In the data rows, the value 128 means zero.
Here are some points:
[102 154  88 100  92 118  44 121 143 111 139 164  86 115 190 146 137  91
 181 117 139 111 119 137]
[132 151  98 115 126  98 107 133 116 136 122 137  97 133 159 112 147 121
 167 129 123 125 122 122]
[126  91 188 178 210 135 240 199 138 207  95  23 187 127   8 100  60 162
   0 122 140 174  80  46]
[154 103 166 148 147 151 196 120 115 125 127 114 171 140  77 118 129 160
  89 138 119 137 153 136]
[ 72 131 110 112 106 134  44 146 176 134 133 133 104 103 157 164  88  84
 121 100 157 123  88 109]
[142 119 148 146 155 130 178 144 120 149 117  99 150 132  87 110 119 148
  90 134 125 143 126 109]
[161 116 143 131 112 146 157  83 104  88 144 159 147 142 129 133 163 150
 146 146 108 115 179 181]
[133  94 168 142 125 164 161 106 133 105 139 131 167 128  91 155 115 143
  84 132 126 126 152 154]
[ 81 162  73  90  87 110   8 129 155 114 140 167  67 108 212 156 128  73
 191 108 145 107 100 131]
[ 47 137  95 101  88 130   2 147 189 126 138 143  87  92 186 182  79  63
 135  92 163 115  70 113]
[ 70 173  60  97 111  80  10 171 161 162 120 128  53 104 205 134 109  66
 179  99 153 124  59  81]
[168 106 161 144 132 151 186  94 103 103 136 138 163 144  97 127 149 161
 116 148 109 126 171 166]
[196 118 164 168 200 111 255 156  74 177  99  64 174 157  42  57 146 193
  79 154 103 162 143  93]
[144 105 167 156 166 137 203 149 120 155 113  83 167 136  63 109 109 158
  65 132 125 149 123 105]
[183 117 164 163 189 118 250 151  85 167 103  74 170 154  51  72 137 183
  80 149 107 158 138  99]
[195 118 159 159 171 122 248 122  76 139 115 100 167 160  72  76 162 186
 110 161  97 145 166 133]
[ 67 144  98 113 120 111  45 169 173 156 123 114  92 100 158 149  86  81
 123 101 157 129  67  85]
[181 122 148 144 148 129 202 110  89 123 125 127 154 150  97  97 159 169
 128 154 103 134 166 145]
[129 157 104 134 172  78 145 187 117 193 100  76 105 132 120  81 122 127
 125 124 129 151  80  59]
[106 144 100 108 104 121  64 125 143 117 137 151  98 119 174 146 128  98
 164 117 135 116 118 134]
[198 158 100 116 119 104 159  83  64  96 135 173 112 160 165  86 215 158
 220 165  87 112 189 176]
[171 127 137 133 122 137 168  91  96  98 138 151 146 147 126 111 172 153
 157 153 106 120 177 169]
[144  92 186 179 204 133 249 186 122 192 101  35 187 135  16  97  83 172
   9 130 128 170 100  64]
[168 103 173 160 153 146 214 118 104 124 132 105 176 142  72 111 140 170
  86 147 111 138 160 143]
[168 117 153 147 159 130 203 129  99 141 116 109 159 146  83 100 137 165
 104 145 112 143 148 124]
[111 115 139 130 128 140 123 135 145 132 126 120 137 122 115 143 106 124
  99 117 138 130 119 122]
[138 137 119 130 136 120 137 135 119 135 126 124 124 132 129 113 137 133
 136 134 124 132 126 121]
[ 68 129 127 144 177  99 115 228 174 221  93  37 117 105  87 118  44 103
  46  92 165 163  23  18]
[166 105 177 167 186 129 254 158  99 169 105  65 181 148  38  82 121 181
  54 142 112 159 133  96]
[ 88 125 124 123 122 134  87 148 161 140 128 118 119 113 132 148  94 105
 105 107 150 129  95 107]
[122 114 147 140 137 140 142 135 137 134 128 113 144 123 104 139 108 129
  96 126 133 133 121 119]
[220 126 159 164 192 112 255 130  54 154 107  90 170 169  57  48 177 204
 112 170  88 153 172 121]
[114 121 123 106  70 158  66  76 143  65 157 191 117 119 175 176 140 107
 166 127 130  96 160 190]
[163 132 127 127 123 129 157  98  98 105 133 152 135 143 134 113 167 149
 158 150 105 120 168 160]
[ 98 121 129 119 112 142  89 127 153 119 134 137 124 115 138 153 108 109
 118 113 142 122 115 131]
[174  92 189 167 173 154 251 126 102 140 118  88 194 147  37 103 125 184
  55 147 112 149 158 127]
[153  87 189 169 176 149 239 144 117 153 114  73 187 140  36 111 105 174
  38 139 120 152 134 111]
[172 110 155 141 126 148 187  86  96  93 140 147 160 145 106 125 162 165
 129 152 104 122 184 177]
[147 157 106 133 172  79 162 174 103 186  99  85 109 137 117  68 137 140
 135 133 121 149  98  71]
[182 120 149 139 136 140 197  93  86 102 136 141 156 151 105 109 171 167
 137 157  99 124 182 168]
[130 154 101 126 147  89 125 158 115 161 114 110 102 129 138 104 133 125
 141 128 127 137 103  95]
[153 132 129 133 134 119 156 120 106 126 129 128 132 138 124 112 150 144
 140 140 113 129 145 138]
[ 84 150  97 123 143  90  78 188 158 185 108  86  91 112 146 117  91  92
 122 103 152 142  56  60]
[106 137 113 116 118 123  90 136 143 132 128 132 110 119 148 135 119 110
 137 117 139 125 111 118]
[125 139 116 123 124 119 112 130 126 129 130 133 115 126 143 127 134 121
 141 127 128 125 124 127]
[ 73 178  53  86 102  84   2 159 158 149 123 145  49 104 215 129 123  67
 195 102 151 117  73  91]
[ 73 153  79  88  71 125   0 115 167  99 148 180  72 103 216 173 124  68
 191 104 148 100 107 144]
[131 133 123 126 130 121 127 130 124 132 129 127 123 128 133 126 132 128
 134 130 125 129 124 126]
[101 137 110 113 113 122  77 134 147 129 129 137 108 116 155 139 116 104
 139 113 141 123 108 120]
[169 138 124 139 159 100 186 135  88 150 111 110 128 147 111  85 155 158
 136 146 108 139 138 116]
[147  93 176 155 147 157 199 119 118 121 129 109 175 139  72 132 120 160
  73 136 120 137 150 143]
[111 139 108 124 130 105 105 149 137 149 117 115 110 123 144 122 117 112
 136 120 135 131 100 104]
[ 90 134 107 106  94 136  51 121 160 112 138 155 103 110 170 159 112  93
 149 111 145 115 112 136]
[119 144 114 135 160  93 135 179 129 181 107  85 114 125 116 104 110 123
 112 120 131 147  83  73]
[102 135  99  91  64 147  31  74 148  67 156 203  97 116 202 174 146  95
 193 120 134  93 153 189]
[130 147 106 123 132 109 117 140 121 140 127 125 111 128 143 113 140 124
 148 131 125 128 119 116]
[127 154  93 111 118  99  91 131 121 132 123 142  92 129 169 117 145 115
 176 126 126 121 120 124]
[ 60 149  82  94  85 117   0 138 176 123 137 155  72 100 203 169 103  65
 169  95 156 111  83 119]
[162 104 164 151 146 147 206 113 106 121 126 116 168 146  83 115 138 168
  98 145 112 135 160 146]
[103 138 103 101  78 136  47  96 148  89 147 178  97 119 190 161 140  95
 182 117 136 102 138 165]
[104 154  84  98  90 112  44 114 140 108 138 169  81 119 198 146 144  92
 193 117 135 108 122 145]
[201 107 177 167 182 137 255 124  74 142 114  92 186 158  42  81 153 196
  79 160  98 152 172 131]
[144 118 147 141 144 135 167 132 119 134 123 114 148 135  98 118 125 146
 105 134 124 136 135 124]
[133 136 124 135 147 109 145 150 122 154 115 103 124 133 120 108 127 132
 123 128 128 138 112 104]
[ 79 113 127 110  79 160  49 101 170  85 151 168 118 108 166 194 104  92
 133 107 148 105 128 164]
[128 126 126 118  99 144 106  98 129  93 145 163 127 127 152 146 145 123
 154 131 121 113 154 166]
[ 75 138 103 113 111 117  57 154 165 143 125 125  97 109 162 151  96  88
 132 103 151 124  85 102]
[187 111 169 156 164 139 236 118  86 131 120 107 174 152  64  93 151 181
  96 154 104 144 167 136]
[120 102 161 141 138 156 150 125 142 126 131 115 157 123  90 143 101 135
  79 123 136 135 127 128]
[158 118 149 145 147 137 191 120 106 126 129 117 153 140  98 105 147 157
 113 147 113 135 154 137]
[182 148 107 116 111 112 144  79  82  91 137 173 114 154 165 100 200 150
 209 154  97 111 185 180]
[123 151  88  95  79 123  54  88 129  86 145 188  89 127 204 140 166 101
 213 129 124  99 150 171]
[119 129 123 118 114 134 104 119 137 118 132 142 122 124 143 138 126 119
 139 123 132 123 130 136]
[113 140 109 120 121 117  95 136 138 131 131 132 109 122 150 132 124 112
 143 121 134 123 112 120]
[141 134 120 120 111 131 120 106 119 107 136 154 124 134 147 127 150 131
 159 136 121 118 151 154]
[151 106 165 153 151 142 197 131 114 134 124 104 169 137  74 122 121 159
  79 139 120 141 144 128]
[127 109 155 148 160 129 175 157 131 161 113  85 153 129  76 117  99 144
  69 123 133 147 108  95]
[142 155 100 116 131 102 120 134 110 137 121 136 104 133 150 101 153 128
 166 134 121 127 129 120]
[ 49 133 102 106 101 128  12 156 189 138 133 132  92  94 169 181  72  65
 117  89 166 121  66  99]
[100 118 135 131 130 136 110 144 153 139 127 115 132 114 118 148  95 115
  95 116 142 131 103 110]
[128 117 144 144 147 130 156 146 133 150 121  99 146 127  96 124 109 137
  90 127 131 139 114 105]
[107 194  28  58  50  92   0  87 129  79 148 231  31 120 255 145 186  67
 255 121 129  84 138 171]
[154 131 127 125 125 126 144 109 107 112 131 146 132 137 131 120 153 140
 149 141 115 123 154 147]
[188  79 211 186 201 156 255 142  97 162 109  56 219 155   0  92 112 202
  19 152 110 165 153 107]
[200 111 166 161 167 131 255 110  71 126 121 106 175 161  69  82 169 192
 109 164  94 142 179 147]
[148 107 165 157 170 135 206 151 117 157 116  81 167 135  61 110 110 159
  64 135 123 150 122 102]
[131 106 156 143 144 146 162 132 132 135 126 111 156 129  88 133 108 141
  82 127 131 137 128 122]
[154 126 134 133 130 128 160 111 106 117 130 135 133 141 125 114 153 147
 142 140 114 127 154 147]
[128 115 146 138 136 136 151 131 130 131 124 115 141 130 107 130 118 134
 105 128 129 133 128 125]
[172  97 186 166 175 150 245 137 103 146 117  82 190 148  41 102 124 180
  58 146 115 151 150 119]
[ 91 179  40  59  24 113   0  66 148  53 164 243  37 114 255 171 180  56
 255 115 135  73 146 200]
[156 168  73  86  68 115  60  64  99  64 152 219  82 140 226 125 207 113
 255 147 107  92 183 198]
[178  99 172 150 138 152 220  93  95 102 133 130 177 150  82 118 153 175
 109 155 102 129 184 167]
[104 143  99 108 102 121  63 124 144 118 135 153  99 115 171 147 126  99
 160 119 139 115 117 133]
[ 91 129 119 119 123 127  81 149 157 142 125 121 113 111 137 145  96 102
 114 108 148 130  93 104]
[144  93 176 151 142 160 191 114 121 116 132 113 175 135  76 138 120 157
  76 136 121 135 150 144]
[110 196  26  61  54  86   0  91 126  82 147 225  29 119 255 141 188  68
 255 122 128  87 135 169]
Then 16 other points, each followed by its number:
[ 67 110 146 139 148 138 105 185 181 174 114  75 137 100  91 152  48 102
  44  95 164 148  60  65] 0
[123 106 151 128 110 161 130 102 138  98 142 148 150 124 119 154 122 132
 112 128 129 119 151 159] 1
[154 130 135 139 148 118 172 133 106 140 123 115 140 140 108 104 143 148
 123 141 115 136 137 123] 2
[202 113 168 160 167 130 255 112  71 127 121 107 173 162  68  83 169 191
 110 162  95 142 180 145] 3
[161 116 152 148 160 131 198 134 107 145 117 102 159 142  81 102 133 161
  98 142 118 143 141 118] 4
[126 127 123 116 100 143  97 101 134  99 142 162 124 127 153 147 136 119
 153 127 128 115 146 158] 5
[ 96 139  99  94  66 145  30  87 150  72 157 196  94 113 203 177 141  89
 187 117 136  96 145 181] 6
[146 101 170 167 184 128 226 164 120 175 104  60 172 137  46  98 100 162
  50 134 124 158 111  86] 7
[232 118 165 161 170 125 255  98  46 121 122 117 179 174  67  65 195 212
 127 180  77 140 202 159] 8
[126  92 187 176 202 134 233 198 139 204  95  28 186 127  13 104  60 160
   0 122 139 173  82  50] 9
[ 95 127 124 115 104 139  75 124 155 116 135 144 115 113 150 152 110 102
 132 114 141 121 113 131] 10
[ 58 131 107 104  91 137  18 138 181 119 141 150  95  96 172 186  86  77
 127  94 159 115  88 123] 11
[166 143 121 137 154 102 177 136  92 147 114 112 124 147 118  85 158 152
 145 145 111 138 136 116] 12
[234  87 210 191 205 147 255 119  53 144 112  73 225 174   0  64 161 233
  47 179  82 159 194 138] 13
[101 162  86 118 146  80  88 180 139 180 108  97  84 118 155 104 112 101
 142 114 140 140  69  68] 14
[182 119 158 154 172 125 230 134  88 149 113  97 166 151  69  83 146 176
 100 151 107 147 153 116] 15
Which two of these numbered points are nearest to each point below, ignoring the direction in which the first points spread most? Their numbers follow each, nearest first.
[ 56 111 136 132 137 137  77 183 190 169 117  84 128  96 107 164  43  90
  54  87 169 143  53  68] > 0 9
[117 145  98 101  86 131  61  99 135  94 143 178 101 122 185 149 146 103
 183 125 132 107 140 161] > 5 6
[116 122 123 109  80 151  78  83 139  77 152 179 120 123 172 166 143 110
 168 125 129 102 158 182] > 6 5
[100 140  99 103  84 129  47 107 146  97 145 170  95 116 188 160 135  95
 176 117 137 106 128 156] > 5 4
[ 72 156  81  99  99 106  18 149 163 135 130 142  71 104 195 153 108  75
 165 100 152 118  79 106] > 7 10
[ 96 171  64  88  86 101  13 124 145 115 137 173  63 113 219 138 146  79
 215 115 140 108 109 133] > 2 4
[202 153 108 118 118 113 165  73  64  89 137 178 122 160 158  87 214 160
 215 167  89 113 199 184] > 8 3
[144  94 180 160 163 150 213 139 124 143 118  85 178 137  54 120 107 163
  54 134 125 147 135 116] > 10 4
[ 60 129 110 107  93 135  28 139 183 123 135 141  97  98 166 176  85  78
 125  96 159 117  85 118] > 11 10
[ 46 141  90  93  83 131   0 142 190 121 138 156  78  92 194 183  87  59
 147  87 168 110  80 116] > 11 7
[172 130 139 144 155 119 199 126  93 138 120 111 143 148 102  87 157 163
 129 151 107 137 150 129] > 15 12
[132 120 147 147 167 122 177 163 126 168 110  81 146 129  78 105 106 145
  76 126 129 151 106  87] > 7 10
[ 35 104 139 121 108 158  43 162 209 141 133 109 124  86 126 194  39  76
  61  83 176 129  63  93] > 0 11
[ 32 123 107  95  63 156   0 125 209  99 152 166  94  83 191 216  68  51
 131  84 172 104  84 136] > 11 10
[174 151 119 137 164  97 186 142  85 157 112 108 127 148 110  74 160 158
 143 147 111 143 136 106] > 12 15
[180 121 153 150 161 123 217 123  87 138 120 107 156 153  87  87 158 173
 117 149 102 142 158 133] > 15 2
[137 124 140 133 137 133 148 130 123 130 126 124 139 131 110 123 128 138
 115 131 126 133 134 125] > 4 2
[195 117 164 163 179 124 255 129  75 147 113  89 170 160  62  72 160 189
 100 159  98 150 162 124] > 15 12
[108 144  97 101  83 130  46 102 144  94 148 177  97 117 190 158 141  97
 181 120 136 103 133 160] > 5 6
[238  90 207 186 193 147 255 107  48 129 116  84 221 177   9  64 174 230
  66 180  78 154 201 149] > 13 3
[131 110 159 156 171 127 190 165 130 169 109  72 156 132  69 112  97 147
  63 127 132 151 104  88] > 7 10
[118  98 176 167 185 136 204 185 142 185 106  46 173 122  39 119  69 148
  18 120 139 162  87  65] > 9 0
[147 122 144 140 147 130 171 134 116 139 121 111 147 134  97 112 128 148
 106 137 122 138 132 119] > 4 2
[205 111 169 164 174 130 255 116  69 133 116 100 178 164  61  77 166 196
 104 164  93 145 176 140] > 3 15
[ 68 126 114 110 102 135  45 141 176 128 134 135 105 101 159 169  88  86
 120  99 156 118  88 115] > 11 10
[ 34 121 113 111  96 140   8 161 209 139 136 122 101  84 160 195  51  59
  97  83 174 121  57  97] > 0 9
[ 61 138 100 101  92 133  17 138 180 122 137 149  89  98 177 177  90  73
 137  96 161 113  88 118] > 11 10
[152 102 176 171 194 126 242 172 113 182 101  51 176 141  36  92 101 171
  40 135 121 162 113  80] > 7 10
[165 133 128 127 123 129 158  99  96 104 134 152 134 144 134 114 168 150
 158 149 105 121 166 161] > 3 13
[115 131 120 116  99 136  87 107 136 101 142 157 116 120 159 152 134 113
 152 126 128 112 137 153] > 5 6
[168 134 148 173 227  83 255 210  94 229  82  19 157 147  35  45 111 175
  56 140 117 178  84  31] > 14 7
[182 139 133 148 178  98 218 148  81 167 104  90 143 152  87  61 156 171
 123 151 106 150 137 100] > 12 15
[134  76 200 171 172 167 221 150 139 151 118  71 200 129  25 139  77 163
  11 126 134 154 122 105] > 11 10
[ 42 144  82  86  69 132   0 133 194 112 143 168  72  90 207 191  88  52
 158  87 167 105  80 124] > 11 10
[210 151 113 125 128 110 189  78  57  98 131 169 129 164 144  78 216 171
 204 172  85 119 201 180] > 8 3
[ 85 106 154 145 148 140 130 173 164 163 118  80 146 108  84 153  63 115
  47 107 152 145  77  82] > 0 9
[147 100 174 168 189 136 227 169 119 176 105  61 178 135  38 100  96 165
  37 133 127 160 111  82] > 7 10
[132 117 134 119  93 151 111  82 125  78 149 172 134 130 149 157 149 129
 151 133 121 107 166 184] > 6 5
[119 137 110 109  93 131  81 101 133  95 141 166 105 126 173 144 146 110
 174 126 128 108 142 161] > 5 6
[202 107 176 163 172 139 255 113  72 127 123 104 184 160  56  85 164 195
  95 163  94 144 182 145] > 3 13
[246  98 205 198 235 124 255 147  41 181  94  41 222 179   0  32 159 242
  38 179  81 177 176 100] > 13 12
[116 172  77 117 147  71  91 179 125 181 107 104  78 122 161  94 128 105
 163 119 133 137  76  70] > 14 7
[199 137 141 156 187  97 245 150  68 168 103  83 152 160  72  53 162 182
 117 159  98 154 145  98] > 12 15
[126 159 102 134 166  78 134 186 119 191 103  79 101 130 126  84 122 125
 129 123 129 149  79  63] > 14 7
[138  98 174 154 156 148 194 136 129 140 121  94 169 132  67 124 106 153
  65 131 127 142 133 118] > 10 11
[ 99 105 152 136 129 156 121 139 159 130 134 113 149 114 101 160  86 120
  74 113 145 133 110 117] > 11 10
[125 128 123 120 110 135 109 111 130 107 139 149 123 127 148 142 139 122
 148 129 126 117 143 152] > 5 6
[179 114 156 144 147 137 212 105  89 117 126 126 163 152  89 100 160 173
 120 151 104 133 174 150] > 3 5
[ 87 122 127 122 119 135  84 144 161 136 128 124 120 110 134 154  92 103
 106 107 149 129  98 111] > 11 10
[134 143 106 120 124 115 113 125 121 128 129 140 113 129 150 117 144 125
 156 132 123 123 130 132] > 2 15
[ 68 131 110 112 105 129  44 151 175 135 134 129 103 101 158 169  82  82
 118  98 156 123  80 107] > 11 7
[174 123 143 135 126 137 180  91  91 100 136 149 149 148 117 114 169 159
 148 153 102 123 180 169] > 3 8
[116  77 199 174 186 156 221 177 148 178 107  45 195 123  14 129  56 158
   0 116 144 163  97  74] > 0 11
[ 77 130 113 113 103 134  52 140 170 125 136 137 108 103 159 167  94  87
 126 104 152 120  96 117] > 11 10
[154 126 138 142 152 118 178 139 107 143 118 107 142 139 102 103 137 150
 115 141 115 138 133 117] > 2 4
[148 104 158 137 116 158 161  90 118  89 144 148 157 136 111 144 142 150
 118 141 114 119 170 173] > 6 5
[158 130 137 139 150 120 177 133 105 139 121 112 140 139 105 101 143 152
 121 141 117 137 139 121] > 2 15
[ 81 111 131 108  72 168  43  93 170  75 157 177 122 105 165 201 105  92
 131 109 147 101 136 173] > 1 6
[146 112 150 140 131 145 164 111 118 113 134 130 155 135 106 129 136 147
 114 138 117 128 153 148] > 5 6
[127 150  93  99  88 120  70  92 120  87 145 184  95 128 195 140 165 108
 203 130 121 104 153 171] > 3 5
[175 153 114 142 174  86 186 156  86 171 103  92 122 150 106  63 158 155
 136 146 111 147 122  91] > 12 15
[ 53 164  60  81  75 106   0 138 181 123 137 165  50  97 230 166 109  51
 197  92 161 104  75 116] > 7 10
[204  74 221 191 202 161 255 131  83 152 111  62 230 160   0  87 123 216
  16 160 102 165 172 122] > 5 6
[108 161  88 120 148  79  98 177 133 179 107  96  86 121 152  99 117 105
 148 118 138 140  74  69] > 14 7
[ 63 137  98  99  86 133  15 132 179 119 138 153  88 100 185 174  97  72
 146  96 158 111  92 123] > 11 10
[ 80 124 122 115 110 135  66 139 168 130 132 132 114 107 144 160  92  95
 113 104 150 122 100 116] > 11 10
[ 98 112 150 150 158 130 145 176 155 172 115  72 145 115  81 133  74 123
  54 110 146 150  82  76] > 9 0
[ 91 125 121 113 102 140  69 123 158 115 135 145 115 111 153 161 106  99
 130 110 144 117 113 134] > 10 11
[152 151 120 149 194  75 195 194 100 207  92  57 122 141  89  62 127 149
 103 134 119 162  85  52] > 14 7
[181 126 148 149 166 120 216 131  88 145 114 103 157 152  83  83 153 172
 115 151 105 143 152 120] > 15 2
[240 143 133 141 156 110 248  86  37 111 122 145 150 177 107  56 221 198
 181 182  73 131 209 169] > 8 3
[191 120 155 155 161 121 232 117  77 132 118 110 159 157  83  85 166 180
 119 158  99 138 167 139] > 3 15
[169  99 162 133  97 171 166  53 101  55 157 182 163 142 123 152 170 160
 142 153 102 108 208 214] > 6 5
[ 76 172  67 102 121  80  30 177 156 169 117 119  62 109 190 124 111  76
 168 101 150 128  60  74] > 14 7
[ 73 113 136 134 132 137  92 168 179 157 125  93 132 104 110 161  66 101
  67 100 159 138  75  88] > 0 9
[176 158  90 100  90 115 105  69  83  77 143 200 100 146 196 111 212 135
 239 154  99 102 190 193] > 8 3
[172 166  97 133 167  73 174 158  83 170 105 102 107 149 128  59 166 150
 160 148 106 144 121  90] > 12 15
[ 75 155  83 100 102 106  27 148 163 136 127 139  73 105 189 150 108  77
 161 103 151 118  81 105] > 7 10
[128 158 102 134 171  79 145 188 116 192 101  77 103 130 123  81 124 127
 127 126 128 150  80  61] > 14 7
[187 146 128 146 179  94 218 149  77 166 104  92 139 155  92  58 162 171
 133 154 102 150 139  99] > 12 15
[150 111 150 140 133 142 167 109 112 113 134 132 152 135 105 132 137 150
 112 140 116 127 153 151] > 5 6
[115 158  97 128 158  80 119 183 126 185 105  87  96 126 134  96 117 115
 130 120 134 144  76  66] > 14 7
[123 145 117 145 183  85 157 201 127 206  96  59 119 126  96  86 101 131
  89 121 135 159  68  46] > 14 9
[133 155 107 137 176  79 156 188 114 195  98  72 108 131 115  76 123 132
 121 128 126 153  81  59] > 14 7
[130  96 167 142 127 164 162 111 136 110 135 127 169 128  88 151 109 144
  83 131 130 129 148 146] > 1 6
[116 137 111 116 114 120  94 124 133 122 133 143 108 122 155 138 131 113
 150 125 130 118 124 134] > 4 2
[135 124 125 110  80 153  94  67 126  64 154 191 121 132 171 156 162 123
 179 136 119 101 179 197] > 6 5
[157 134 127 132 139 121 160 120 104 128 124 131 134 141 121 105 151 147
 141 142 116 132 148 134] > 15 2
[196 143 113 114  96 128 153  51  68  61 150 200 125 158 171 109 221 159
 223 167  86 101 217 214] > 8 3
[ 77 124 123 121 121 130  76 152 169 143 125 115 114 108 137 157  84  94
 104 102 152 129  84 102] > 11 7
[118 101 158 133 112 164 127 106 142  98 144 142 153 120 113 164 113 130
  99 125 132 121 145 156] > 1 6
[186 121 151 149 157 130 218 115  83 127 124 119 162 152  86  92 161 175
 120 155 102 137 168 141] > 3 15
[122 138 107 109  93 126  82  98 129  94 140 168 105 127 178 143 150 109
 180 129 125 107 144 162] > 5 6
[ 82 110 129 109  74 167  46  94 173  79 158 176 124 106 163 195 105  91
 132 109 146 103 133 170] > 1 6
[116 147 113 140 175  83 143 197 130 200  98  64 110 124 108  90 102 123
 102 117 138 154  67  51] > 14 7
[186 126 160 176 223  94 255 190  81 212  87  32 168 153  27  44 126 189
  56 150 110 175 110  55] > 14 7
[173 165 100 135 172  73 180 160  80 176 105  97 109 148 125  56 165 151
 159 148 107 147 119  86] > 12 15
[167 130 134 135 145 123 178 118  97 129 123 127 142 144 110 101 155 155
 134 146 111 133 154 135] > 15 2
[ 94 169  71 103 124  85  53 166 142 161 115 126  70 114 184 112 123  90
 171 110 143 129  76  89] > 14 7
[ 85 144 101 114 116 113  63 152 157 143 127 125  94 111 162 142 107  92
 140 109 146 126  87 103] > 7 10
[227 144 126 135 144 113 222  81  45 102 128 155 142 171 123  66 219 187
 191 178  79 124 208 177] > 8 3
[ 70 157  75  93  95 107   8 144 167 132 132 151  67 105 201 154 109  72
 172  99 151 114  84 110] > 7 10
[ 97 121 128 118 110 142  86 125 154 118 133 139 122 115 140 156 107 107
 122 113 142 120 117 131] > 10 11
[152 101 164 149 149 147 199 119 113 125 123 111 164 141  80 122 126 161
  88 139 118 136 150 136] > 5 6
[151 129 128 123 113 132 138  95 108  99 136 157 129 142 143 126 159 139
 162 142 113 116 163 166] > 3 5
[ 46 144  85  89  69 131   0 128 189 107 148 169  73  91 210 192  95  56
 166  92 161 102  88 130] > 11 10
[ 93 149 100 127 155  88  97 193 149 190 103  80  97 117 132 110  93 102
 115 106 147 147  57  56] > 14 9
[156 138 123 132 136 118 154 122 106 129 127 130 129 138 127 103 154 142
 147 143 116 129 144 134] > 15 2
[183 136 132 140 148 113 197 116  82 130 124 122 141 152 113  85 173 165
 149 155  99 134 162 141] > 3 15
[ 68 113 123 100  57 171  15  87 183  67 163 187 114  99 182 211 103  78
 144 105 152  95 133 177] > 1 6
[137  96 173 155 157 148 196 140 128 142 119  90 170 131  62 127 102 156
  57 129 128 145 129 116] > 10 11
[215 143 128 139 147 106 217  95  52 113 125 142 139 165 121  71 206 182
 179 170  82 128 190 162] > 8 3
[133 115 136 122  99 154 115  87 126  83 149 169 138 129 142 156 143 131
 143 134 122 112 164 175] > 6 5
[ 80 126 120 116 112 134  66 146 170 136 129 125 114 110 146 154  91  93
 119 102 152 126  92 107] > 11 7
[117 112 142 126 107 153 111 106 141  99 143 149 139 120 129 162 120 123
 118 125 132 117 142 156] > 1 6
[ 91 151  99 124 152  88  95 191 149 187 104  82  93 115 137 111  93 101
 116 107 147 145  58  59] > 14 9
[161 135 128 135 147 110 171 129  98 138 119 119 130 146 119  98 153 149
 142 141 111 134 140 127] > 15 12
[135 152 106 129 159  87 140 169 114 175 106  95 106 133 126  86 130 130
 134 126 127 144  97  78] > 14 7
[ 67 163  48  48   0 143   0  34 167  12 182 255  41 103 255 217 170  42
 255 106 142  57 163 237] > 6 1
[147 120 141 134 130 138 157 112 116 117 129 133 145 134 112 122 138 144
 124 141 120 129 150 142] > 5 4
[ 68 142  87  81  47 150   0  86 175  68 161 208  81 100 223 196 124  65
 197 105 152  89 128 177] > 1 6
[109 158  83  99  98 107  54 122 136 118 132 160  80 121 193 130 146  97
 193 120 135 111 118 132] > 2 4
[131 110 154 142 144 145 161 134 133 134 126 109 155 128  90 130 112 141
  85 128 132 137 130 121] > 10 4
[143 143 110 118 118 114 122 113 111 116 129 147 111 135 154 115 157 130
 172 137 118 120 142 142] > 15 2
[130  94 186 175 198 137 232 188 133 191 103  35 184 128  20 106  73 162
   6 127 133 167  91  62] > 9 0
[108 124 127 121 118 137 102 129 147 126 131 132 127 118 133 142 111 115
 121 120 139 126 118 125] > 10 4
[149 171  67  84  68 111  47  67 102  67 152 221  74 137 230 132 203 107
 255 142 111  89 175 196] > 8 3
[142 176  76 112 138  76 107 150 104 155 115 127  80 135 169  84 161 120
 190 135 117 130 111 100] > 12 15
[114 131 114 110  91 138  75 100 139  94 144 170 116 120 165 156 134 110
 159 124 134 108 142 161] > 5 6
[191 130 148 162 194 102 248 155  75 174 104  75 158 157  64  60 153 182
 100 154 102 157 136  96] > 12 15
[178 101 183 174 189 137 255 147  95 160 110  68 190 149  31  89 124 187
  49 151 109 157 144 104] > 4 2
[146 122 153 163 195 109 215 187 115 196 101  49 156 137  54  85 102 156
  57 132 128 164  94  60] > 14 7
[170 124 150 153 168 118 212 141  96 152 116  93 155 146  79  90 142 165
 101 147 111 146 139 112] > 2 15
[167 152 119 146 191  79 205 176  88 194  94  71 125 147  91  52 144 160
 118 143 113 157 107  67] > 14 12
[ 69 145  96 111 115 112  39 166 171 153 125 121  91 101 162 155  85  80
 126  98 157 127  68  88] > 9 7
[ 96 108 138 116  86 165  71  96 160  83 153 167 133 113 149 187 110 105
 124 116 139 106 140 168] > 1 6
[163 105 169 159 164 142 220 136 106 144 120  92 174 141  60 108 123 168
  72 143 116 147 142 119] > 4 2
[106 105 144 122  91 166  91  93 153  83 152 162 141 115 141 180 115 112
 121 119 135 110 146 172] > 1 6
[109 161  77  98  95 102  46 121 134 117 134 163  74 121 199 131 150  95
 199 120 133 110 117 135] > 2 15
[111 138 109 115 109 125  84 126 137 118 136 146 108 121 160 142 129 110
 151 120 133 119 122 135] > 4 2
[114  55 210 153 113 210 173  90 159  81 148 131 202 120  59 191  85 148
  34 124 136 124 163 176] > 1 6
[105 103 165 157 171 138 172 180 152 176 113  62 160 116  60 129  68 133
  34 115 143 157  83  72] > 9 0
[  0 138  67  53   0 168   0  98 249  55 176 229  48  59 255 255  65   0
 186  61 194  73  79 169] > 11 10
[176 139 128 145 169  98 199 146  85 158 112 100 137 148  98  79 154 162
 125 148 107 144 134 107] > 12 15
[ 99 144  97 106  94 124  52 118 146 109 141 161  95 115 181 151 131  95
 167 119 136 111 118 141] > 4 10
[121 154  86  89  68 124  40  78 128  74 150 202  85 127 215 148 171  99
 223 129 125  94 158 183] > 3 13
[ 86 153  73  79  53 132   0  86 156  73 156 210  72 109 233 179 143  71
 216 111 143  91 132 176] > 5 6
[196 136 139 153 179 101 238 138  70 158 107  94 148 162  84  58 170 183
 127 159  99 148 153 113] > 12 15
[127  98 162 139 123 162 147 113 139 109 137 131 163 125  96 153 110 138
  89 127 131 127 144 146] > 1 10
[ 78 152  75  81  54 132   0  92 162  78 156 206  72 105 231 179 137  69
 211 110 147  91 129 171] > 5 6
